A single turn carries every row of the set below to another of its rows. Some are shown first; where does it send the rows asked next?
duz: [ -6 -11 -14   5 -39 -37  -4 -16  -8  13 -20  26  -4  -3  -4  -3  18   9
 -12  -1  13  13   8   9  -7   4]
fifup: [ 11 -10 -16  -6 -19  -9   1  10   5   0  17   0  11  -4  -3   1  19 -28
   2  20   0 -22  10   6   1  -6]
Nekep: [  6  -3 -11 -15 -15  -9  22   6   6  -3   9   1  21 -21 -15 -13  16 -21
 -11  12  -3 -11  -3  -9   6 -16]
Luni: [  9  -5 -16 -23 -18  -5  21   4  10  -6   7   7  19 -24  -4  -4  17 -13
 -16  13  -3 -12   3  -4   7 -16]
Laza: [ -3  -9  -8  11 -43 -33  -7 -17  -8  11 -16  20  -3   1 -11   4  16  11
 -13  -5  16  13   5  11  -8  11]
ruvig: [  5  -1  -1   2 -21 -32  -3 -20  16   3  -7  35   6  -6  -8   7  28   0
 -21  -9  -2  26  -7  12  -5  11]
Beb: [  3   0 -28  -2 -12 -10   2  -3  -3   1   5  -8   8 -20  -8 -13  22 -17
  -9  13 -13 -18   2  -6  -9 -16]
viruk: [ -7  -6  -6  10 -37 -33 -11 -11 -11  14 -20  19  -9  -4 -10  -2  15  -1
 -11  -1  16  13  11   3 -12  12]
nopog: [  0   2 -25   1 -12 -11   2  -2  -5   4  13  -2   8 -18 -12  -5  15  -7
 -14  11 -15 -21   6  -7  -8 -18]
sodo: [  1  -6 -11   9 -37 -37  -3 -12  -3  16 -24  18  -2  -4 -14  -4  19  11
  -6  -6   7  17  13  13 -14   7]
Rokub: [  3   3   5  -4 -23 -27   5 -19  18   7   1  35   0  -9   0   3  25   3
 -17 -12  -4  25  -9  14  -4   9]
fiket: [ 16  -9  14  11 -49 -16  -8 -14   1 -13  -8  30  -1   5  -7   8  24  -2
  -6  -7  -2  17   1  12   3   2]
boba: [  4 -14 -16 -14 -11  -9   1  11   7  -4   9  -2   9  -4  -6 -11  19 -27
   1  17   0 -20   7   6  -1  -8]
Legi: [  9  -9 -16 -20 -17  -6  16   1   9  -7   5  -3  18 -23  -3 -15  18 -21
 -12  10  -4 -12  -5  -8   2 -16]
peka: [ 12  -9 -11  -7 -14 -14  11  11  -1  -2  11   0   8  -6  -8 -13  18 -30
  -3  21  -2 -21  13   2   6  -8]
vob: [ 14 -14  14  19 -52 -15  -7 -14   3  -8  -7  25   3   8  -8   5  26  -2
  -2  -5  -2  14   0  -2   2  -4]
Lutu: [ 12  -4 -25   2 -11 -14   6   4  -1   6  14  -6   7 -16 -16 -13  18 -17
 -14  15  -5 -16  11  -8 -11 -15]
mav: [  1   0 -19  -1 -10  -6   3   0   0  -2   9  -9   4 -14 -13 -13  25 -12
 -13  14 -17 -23   5  -2  -7 -14]
Mut: [ 17 -17  18  13 -52 -22  -3 -14   6  -7  -6  22   1   4 -11  -3  24   1
  -1 -10  -3  14   7   7  -3   4]
Tudem: [  0   2   4  -1 -24 -32   0 -21  18   3  -3  31   2 -17  -8   0  33  -6
 -23  -7  -8  23 -11   7  -7  14]
gito: [ 15  -3 -22 -15 -17 -10  18   5   5  -6   8   4  13 -28 -11 -14  23 -21
 -12  16  -8  -8   3  -3  -3 -19]
pef: [  6  -1   5  -3 -26 -26  -2 -18  20   5  -7  33   3 -15 -14   0  32  -3
  -8 -17  -3  25  -6  16  -9   9]
fezi: [-10  -6 -10  12 -38 -32  -1 -14 -10  17 -12  25  -1  -2  -5   1  15  13
  -6   0   9  17   9   9 -10   7]
zaze: [ 14 -14 -17  -6 -15 -10   3   7   4  -3   9  -8   9  -5  -1 -12  21 -28
  -2  18   0 -20   9  -1   0  -8]
suset: [  7   3   3  -3 -23 -27  -4 -21  22   7  -3  32  -1  -8  -3   5  34  -4
 -15 -12  -1  20 -13  14  -4  10]
nubis: [ -5 -10 -15   9 -34 -31  -9 -12 -11  10 -17  25  -6  -3 -11  -1  13  12
 -11   1  15  15   8   4 -13  10]
deveb: [ 15  -9  17  16 -50 -13   0 -11   4  -4  -4  25  -2  10  -2   8  24   0
   0  -3   0  17   6   5   3   3]
lib: [  2  -6 -18 -20 -20  -5  17   7   9  -6   0  -5  19 -18 -10 -10  19 -14
 -11  15  -7 -11  -3  -5   2 -19]
suma: [ 16 -10  19   9 -54 -22  -3  -6   3 -11 -12  23   0   5  -5   4  21 -10
  -3  -2  -4  18  -1   0   3   2]
goze: [ 21 -12  13  14 -51 -16  -5  -7   4 -13  -6  22   0   9  -8   6  21   1
  -2   0  -2  16  -3   2   1   5]
Zop: [  2   9 -21   0 -12 -11  10   3  -5   6  10  -6   5 -19 -17 -11  21 -18
  -8  15 -11 -20   4   0  -4 -12]
komib: [  6   1   0  -5 -22 -27  -1 -21  19  -1  -1  35  -1 -13  -7   2  32   2
 -22  -6  -2  21 -13  12  -5  16]
Rifam: [ 19  -9 -14 -11 -24 -10   7  11   3  -3  17  -5   6 -13  -9 -11  17 -29
  -2  14   4 -19   4   3  -2 -13]

fiket goes to ruvig
Luni goes to nopog
Where do these go?
deveb goes to Rokub
suma goes to Tudem
suset goes to duz
Mut goes to pef
komib goes to nubis
Zop goes to peka
mav goes to boba
gito goes to Lutu
zaze goes to Legi

